Turns in one plane each, and the order they were made in; the first pair answered:
vako:
-0.605	1.903	0.016	3.056	-0.020	-1.066	-1.597	2.290	-1.074	1.722	1.048 -> -3.336	-0.744	0.762	2.195	-1.399	-1.947	-1.252	-1.089	0.471	-0.550	0.680
-1.398	-0.028	1.573	1.287	-1.087	-1.646	-2.232	1.301	-0.256	-1.987	1.601 -> -2.451	-1.535	1.259	-0.698	0.118	-0.492	0.053	0.373	-0.216	-3.259	0.560
0.783	-1.176	-1.924	-3.232	1.630	0.359	3.004	-1.044	-0.087	0.962	-0.595 -> 2.952	2.354	-2.150	-0.882	1.012	-0.211	0.510	1.239	-0.750	3.067	0.959
1.554	1.900	-1.180	0.445	2.190	2.597	-1.858	0.965	-0.590	1.223	-0.166 -> 0.317	1.323	-0.394	2.359	-0.468	1.066	-3.833	-0.637	1.091	0.585	0.608
sitin:
2.336	-0.688	-0.904	-0.518	0.086	0.406	3.123	0.296	1.165	2.444	-0.871 -> -1.380	-1.529	1.495	-0.873	2.277	0.091	2.192	0.737	-0.648	-1.816	-1.937
-1.757	0.010	-0.295	0.414	2.778	2.897	0.110	1.136	-1.255	-1.127	-0.914 -> 0.130	1.254	-1.672	1.409	1.496	3.295	-0.281	0.879	0.268	1.509	-0.093
-0.888	3.230	2.019	5.138	-1.429	-1.353	-3.088	0.944	0.057	-0.322	0.579 -> 3.599	1.137	-0.609	-0.128	-2.898	-2.491	2.309	0.810	0.872	4.309	0.600
2.640	0.717	-2.736	0.797	0.827	1.285	0.126	2.463	-0.685	2.369	-1.003 -> 0.592	-1.613	-1.274	-1.853	2.183	0.643	1.771	2.418	-2.275	-0.391	-2.270
silad:
0.258	0.666	3.428	1.091	-1.285	-4.456	-2.197	2.734	-1.918	-1.369	0.815 -> 1.229	-1.686	2.223	0.176	-3.279	-5.036	2.257	1.521	-0.062	0.121	0.192
1.924	0.451	-0.941	0.882	0.710	0.454	0.816	0.394	-0.848	0.691	0.959 -> 0.963	-1.290	-1.112	0.925	-0.178	0.853	1.614	-1.385	0.481	-0.505	0.454
3.175	-1.491	-0.156	-1.484	-1.876	-4.232	2.554	2.950	-0.608	1.439	2.811 -> -2.782	-4.616	0.663	-0.690	-1.886	-2.364	1.132	-1.668	1.755	-3.395	1.954
-3.027	-0.678	0.438	4.092	-0.414	2.460	2.478	0.266	1.918	-0.858	-1.462 -> -1.173	2.009	0.980	4.686	1.532	2.143	-0.384	2.741	-0.376	-0.089	-1.038
Then:
(2 to 3 turns a pair)
-1.712	-0.179	-0.607	1.392	0.884	2.409	-0.286	-1.978	0.757	-1.098	-0.650 -> 0.699	1.750	-1.091	0.983	2.520	2.414	0.332	1.153	-0.617	0.570	-0.530 | vako, silad
0.480	-1.608	-0.578	-2.225	4.511	1.436	2.731	1.693	-1.038	-0.094	-1.581 -> -3.011	-2.909	1.264	0.636	1.525	0.211	2.712	0.119	1.379	-2.488	-1.871 | vako, silad, sitin
-1.307	-1.319	-2.313	1.123	3.037	3.460	0.025	-3.171	0.520	-2.630	-1.884 -> 3.436	1.139	-3.109	-1.020	4.165	1.935	0.264	1.102	-2.680	1.049	-1.136 | silad, sitin
0.659	0.905	0.393	-1.760	3.385	1.497	3.101	3.834	-0.503	-1.795	-0.459 -> 1.698	0.676	-0.438	-2.265	3.013	1.407	3.497	3.773	-0.336	-0.638	0.215 | sitin, sitin, sitin
-1.255	-1.946	-0.420	-3.687	0.708	-0.011	-0.628	-3.013	-0.096	-1.296	0.389 -> 1.911	2.290	-1.066	-1.122	1.223	-0.036	-3.077	0.338	-1.631	1.806	1.206 | vako, vako
0.725	1.237	-2.409	-3.919	0.296	-0.454	-0.689	-1.230	1.020	1.680	0.923 -> 0.911	0.583	-1.660	-4.612	1.103	-0.560	1.752	0.117	0.361	0.797	0.095 | sitin, vako, silad
-0.833	0.378	0.056	0.856	1.066	0.547	-5.208	-2.279	0.881	-1.203	0.231 -> 0.416	-2.475	0.447	-2.540	-1.887	-3.477	-0.662	-2.342	1.186	0.428	0.205 | silad, vako, sitin
0.726	1.290	-0.519	-1.899	4.528	3.302	0.955	3.077	-2.283	-1.744	-1.575 -> -0.958	3.364	0.785	3.331	2.147	3.013	-1.984	3.073	-0.625	-2.225	-0.720 | silad, sitin, vako
-0.900	-2.236	2.034	-1.748	-2.252	-3.756	3.020	-1.002	0.416	-0.751	0.230 -> 0.650	1.559	2.616	-0.102	0.044	-3.928	-1.141	2.583	-2.479	-0.408	1.215 | silad, silad, sitin
-0.010	1.003	1.623	0.804	1.732	1.265	-1.624	0.569	-2.122	-2.258	-1.617 -> 0.990	-0.447	1.700	-0.138	0.477	-0.165	2.851	0.761	-1.539	-1.313	-2.258 | silad, sitin, silad
2.138	2.696	0.613	3.368	-2.474	-1.644	1.491	2.032	-0.959	2.398	0.026 -> 1.660	1.246	1.686	0.872	-2.279	-3.831	2.569	2.151	-1.784	1.234	-0.010 | sitin, vako
-3.155	-1.644	1.150	-1.081	-1.915	-3.002	1.057	-5.213	0.926	1.340	-0.534 -> -4.580	2.162	1.136	2.995	1.948	2.403	-1.717	-3.299	0.002	-0.552	-1.085 | sitin, vako, sitin
-0.192	3.377	0.803	2.196	-1.344	0.437	-1.389	1.672	1.931	0.763	0.152 -> 0.961	2.105	0.784	0.352	-2.753	-1.186	1.493	1.363	2.607	2.445	-0.032 | vako, silad, silad
-0.412	-3.047	-1.524	-2.175	2.005	0.072	0.445	-1.225	-0.365	-1.203	-3.316 -> 2.407	-1.326	-1.686	-2.556	1.914	-0.683	0.854	1.166	-1.631	0.823	-2.671 | silad, silad
-0.628	-3.189	1.669	-2.640	-1.645	-3.283	-0.235	-0.613	-0.172	-0.518	-0.029 -> 0.136	0.081	1.380	0.576	-1.570	-2.238	-4.747	0.586	-0.175	0.418	1.553 | silad, sitin
-2.256	-1.802	0.376	-1.165	0.930	1.995	-0.656	-1.047	1.067	-1.903	-0.579 -> 2.413	0.924	-0.504	-0.481	-1.392	0.115	0.827	1.818	0.819	2.763	0.108 | silad, silad, vako
-1.203	-0.568	1.920	-0.517	-0.465	-0.900	-0.597	-0.926	-0.055	-1.759	0.426 -> 0.207	0.254	1.374	-2.053	1.158	-0.096	0.408	1.380	-1.341	-0.924	0.517 | vako, silad
-2.163	2.706	0.467	4.930	2.543	4.282	0.474	3.799	-0.880	-3.376	-1.656 -> 0.215	3.236	0.374	7.491	-3.542	-0.245	0.956	3.123	2.026	0.810	0.248 | silad, vako
3.407	-0.934	-1.843	-4.414	4.672	3.568	3.779	-0.613	0.981	-0.238	-0.661 -> 1.511	4.046	0.634	1.674	5.416	4.258	-3.166	1.915	-0.567	-2.587	0.575 | sitin, vako
-1.687	0.994	-2.246	1.549	-0.746	0.943	-0.961	-2.419	1.449	1.119	1.081 -> -2.625	0.478	-1.717	0.855	-0.810	0.288	-1.102	-2.781	1.394	0.702	1.102 | silad, vako
0.072	1.186	0.483	5.526	-2.203	0.782	1.347	1.121	2.519	0.955	-0.357 -> -0.974	-1.903	0.237	2.859	-2.543	0.555	4.286	-1.143	3.520	0.001	-0.976 | vako, sitin
-0.808	1.368	-1.628	3.287	-0.638	1.693	-2.108	-3.497	1.924	-0.531	0.153 -> 3.103	-0.092	-2.399	-3.170	0.350	-1.063	3.115	-0.836	-1.150	1.859	-0.295 | silad, sitin
1.065	-0.742	-1.688	-2.434	3.107	1.640	3.127	0.707	-0.320	1.136	-1.935 -> 0.679	-1.475	-1.710	0.460	-1.248	0.945	3.160	-2.016	3.383	1.835	-1.615 | vako, silad
-0.989	-1.455	-0.301	0.495	0.346	2.376	2.769	-0.772	1.758	-1.245	-0.680 -> -1.349	1.177	0.734	1.956	1.512	2.223	-2.222	0.539	-0.097	-1.708	0.355 | silad, vako
-0.461	-0.920	-0.087	1.748	-2.205	0.442	1.300	-1.171	2.940	0.346	-0.295 -> 2.143	2.112	-0.434	0.726	1.042	1.387	0.452	2.562	-0.564	1.291	0.032 | vako, silad, silad
